Each path below is one point turned by a fixed rotation once a step. After each direction that follows a path, write how fast that rotation turns it, in deg/step (0 if it stays still).
Each turn is a multiple of 5 degrees from 10 to 175, or 0.

[ 22.7  -7.0 -15.1  17.4   4.4  25.5 -15.8   4.7   4.6   0.7  29.0  26.8
 -15.7]
[-13.9   6.4   8.1 -14.7  -9.4   4.1  -2.4  20.1 -10.8  44.3  19.1   4.0
  22.0]
[  7.2  15.2  16.1  13.9   6.6   9.3 -29.0   7.5  32.2 -14.7  -2.1  -1.4
  30.4]
[ 34.9 -26.4  -3.8 -14.3  -2.0  22.7  -7.4  14.9  -6.3   5.0   1.4  26.9
  -0.7]
[-19.3  22.1   4.1  11.1   7.7   6.2  -6.4   5.4   7.2  36.2  29.1  24.4
  -0.6]
[ 13.8  -5.6   6.7  -5.5  -5.7   5.0 -14.0   7.7  10.5   2.1  13.3 -17.9
  51.0]
[ 19.9   1.0   6.3   6.7   4.1  28.7 -28.3  31.6   4.8  -5.7 -12.0  19.4
 -15.7]
[ -0.1  -6.6   7.7 -17.8  -2.1  -5.6   2.9  -5.8   7.0  29.6  23.3  43.5
  12.9]
[  5.1  11.0  -6.0  25.3   2.5  29.1 -17.6  -3.6  14.6  13.0  24.9 -20.0
  25.2]
[ 22.5   0.6  10.1 -18.8   0.6   6.2 -15.8  44.7 -11.9  -0.6  -7.1   7.8
  16.5]
[ -7.4  -9.9  18.3  10.6   1.2   5.2 -19.5  -3.4  29.6   8.9  10.8  41.5
  -6.7]
[ 21.1   5.2 -21.7  -6.8 -10.0  24.4  -2.4 -12.5  -4.6  23.4  26.0   2.4
  28.9]
[ -0.1  13.8  18.0  11.4  23.1  17.2 -13.7  43.1   3.2  13.9  -1.5  -6.2
  11.0]
[ 12.3 -18.5  14.5 -11.2 -13.1 -12.8 -21.9   8.9  16.2 -13.6  18.1  35.5
  17.1]
[  6.9   0.0  -8.5   9.6 -11.9  43.0 -15.2 -10.4   7.3  33.2   5.5  11.0
  -3.5]
[ 11.4  27.4   3.2 -11.0  22.4  -0.8   4.5  24.5  -2.6  19.0  10.0   7.2
  35.2]
[  4.8 -28.1  22.0  19.3   3.9   7.3 -25.2  20.2  21.2 -11.7  19.4   5.3
   6.9]
[ 13.1   8.3 -11.9 -18.3 -30.9  18.6 -22.2   2.7  -8.8  17.0   8.1  29.8
   1.1]
[-3.4 13.7 16.4  6.8 26.0 16.8  6.1  0.3 22.5 35.6 -2.3  7.7 23.6]
[ 30.7  -7.7  -2.1   4.6   9.2   0.5 -14.4  19.3   4.2 -19.9  33.2   4.4
  23.0]
[ -9.9 -12.7  12.8  -1.4 -20.9  23.0 -27.0  25.6  -4.9  27.2   3.2  17.1
 -13.5]
[  4.6  29.9   3.7 -11.6   1.9   1.1  -7.1 -14.6  22.3  15.5   2.0  25.3
  33.3]
[ 28.6 -22.5   2.6  15.8  25.5  30.3  -2.5  13.7   8.7   6.0  13.2  -8.6
  15.6]
[ -0.2  11.2   3.2  -8.8  -9.3  -2.7 -21.7  38.7 -14.2   6.1  26.0  26.9
  -6.0]
[-13.4  -8.1  21.7   0.3 -16.1  12.6 -19.6 -13.8  29.4  25.6  -2.3  10.4
  27.3]
[ 41.7  17.2 -17.4   1.5  15.5  28.0  -8.6   6.5   4.0  -2.8   2.6   8.5
  18.6]
[ -2.4 -18.3  19.9  -0.2  17.8   2.4   0.9  38.3  -4.4  24.5  20.5  19.1
  -3.4]
Speeds:
[ 10.7   0.9  -6.8  -2.5  10.1   8.2  11.2 -17.4   6.4   6.8  -8.1  16.7
  -6.1] -> 100
[-13.4   3.9  14.8  -1.2   8.8 -18.5   5.1  -3.5  13.8   0.9   1.9   9.5
   8.6] -> 130
[-10.0  -3.6 -20.2   0.2  -7.6  -2.9  16.0  10.7  14.1  -5.4  -6.6  -2.1
  -1.3] -> 0
[ -5.5 -24.4  11.8   0.0   1.5   7.5   7.0   0.9   1.2  14.7  -8.0  -8.8
   1.1] -> 175

[-10.1  -1.4 -25.6  -4.2 -25.0   0.3 -19.7 -12.0  -7.3  26.6 -10.2 -15.1
 -43.8]
[  9.0 -31.7   6.9 -21.6  -5.6  -0.9  -1.7 -26.1  -0.3  31.0 -23.5 -12.3
 -31.0]
[-22.5   6.7   1.0 -13.3 -20.5  15.5  -3.6 -32.1  18.4  33.4  -0.2  -5.5
 -30.4]
[ -2.5 -10.7 -24.9  -5.7 -21.0  -2.4 -18.4 -11.5 -12.3  25.5 -13.5 -14.3
 -45.1]
[  5.4 -28.2  13.6 -23.1  -6.5   5.7   0.5 -28.2   8.6  32.8 -21.2 -12.5
 -28.9]
[-23.5  10.7  -7.6  -7.6 -23.6  14.8  -6.2 -29.8  12.5  31.5  -0.1  -7.9
 -31.2]
[  3.0 -19.8 -21.2  -7.7 -17.2  -5.3 -14.0  -9.3 -14.1  27.2 -14.7 -15.4
 -44.1]
[ -1.4 -20.1  18.3 -23.2  -8.9   9.2  -0.9 -31.6  15.9  33.1 -19.2 -13.2
 -25.2]
[-23.5  10.3 -16.3  -6.9 -24.3  10.9 -10.9 -28.9   4.6  30.6  -0.6  -6.6
 -35.8]
[  6.8 -27.6 -12.5 -12.3 -14.1  -6.2  -8.4  -8.8 -10.1  29.3 -17.8 -15.9
 -43.8]
[ -6.1  -9.4  16.1 -21.6 -11.6  11.8  -3.9 -35.2  20.6  32.6 -16.0 -11.9
 -22.3]
[-19.9   6.4 -23.0  -5.5 -24.0   6.1  -8.9 -25.5  -5.5  30.3  -0.1  -4.7
 -40.5]
[  9.1 -31.0  -3.1 -14.4 -13.8  -4.1  -6.4  -8.3  -2.6  31.5 -17.9 -17.8
 -41.0]
[-11.6  -0.3  10.9 -19.6 -14.1  13.6  -8.1 -39.1  21.1  32.3 -13.6 -11.6
 -21.7]
[-14.4  -0.8 -27.4  -4.5 -21.3   1.4  -8.5 -20.8 -11.8  30.8  -0.1  -4.6
 -45.0]
[  9.6 -29.4   7.3 -17.9 -12.0  -0.6  -5.6 -10.7   5.0  31.1 -19.8 -19.7
 -37.8]
[-17.1   5.7   1.6 -16.0 -16.9  14.4 -10.8 -41.9  15.6  30.2 -13.9  -8.7
 -22.5]
[ -8.2 -12.4 -24.2  -6.4 -20.0  -1.5  -5.1 -13.9 -14.6  30.8  -1.1  -5.0
 -47.5]
[  7.1 -27.2  14.0 -18.7 -13.3   3.5  -7.8 -15.0  14.7  31.0 -20.7 -23.4
 -32.7]
[-19.2  10.6  -7.2 -13.7 -17.0  13.2 -10.3 -43.5   8.1  29.3 -11.3  -4.5
 -23.3]
[ -3.9 -19.5 -19.1  -7.7 -18.2  -2.0  -0.4  -7.7 -12.0  32.7  -2.7  -9.0
 -48.8]
[  2.2 -18.5  15.7 -18.8 -14.9   7.6 -12.3 -21.4  21.2  30.1 -23.6 -24.1
 -27.4]
[-19.3   7.7 -16.6 -13.0 -17.3  11.0  -8.5 -42.9  -2.7  29.9  -8.0  -2.2
 -29.4]
[  0.2 -26.4  -9.1  -8.4 -16.9  -3.0   1.0  -3.5  -6.5  33.5  -3.3 -12.8
 -48.7]
[ -1.5  -8.6  13.2 -18.3 -16.2  10.3 -16.3 -26.5  22.1  29.3 -23.6 -23.0
 -24.7]
[-16.7   2.9 -21.6 -11.0 -16.2   6.5  -5.4 -39.9 -10.6  30.1  -5.0   2.1
 -33.6]
[  3.3 -27.7   0.6  -9.9 -18.3  -1.2  -0.7  -1.5   2.6  32.8  -4.7 -17.2
 -47.2]
Speeds:
[  8.1  -3.2   8.9  -9.7   9.8   0.8  -4.1 -18.7   0.1  -2.6 -17.6   0.8
  14.3] -> 125
[  4.1  13.6  13.3   8.5  16.1   1.4  -3.6  13.8 -11.8  -4.3   5.4   6.0
   9.7] -> 0
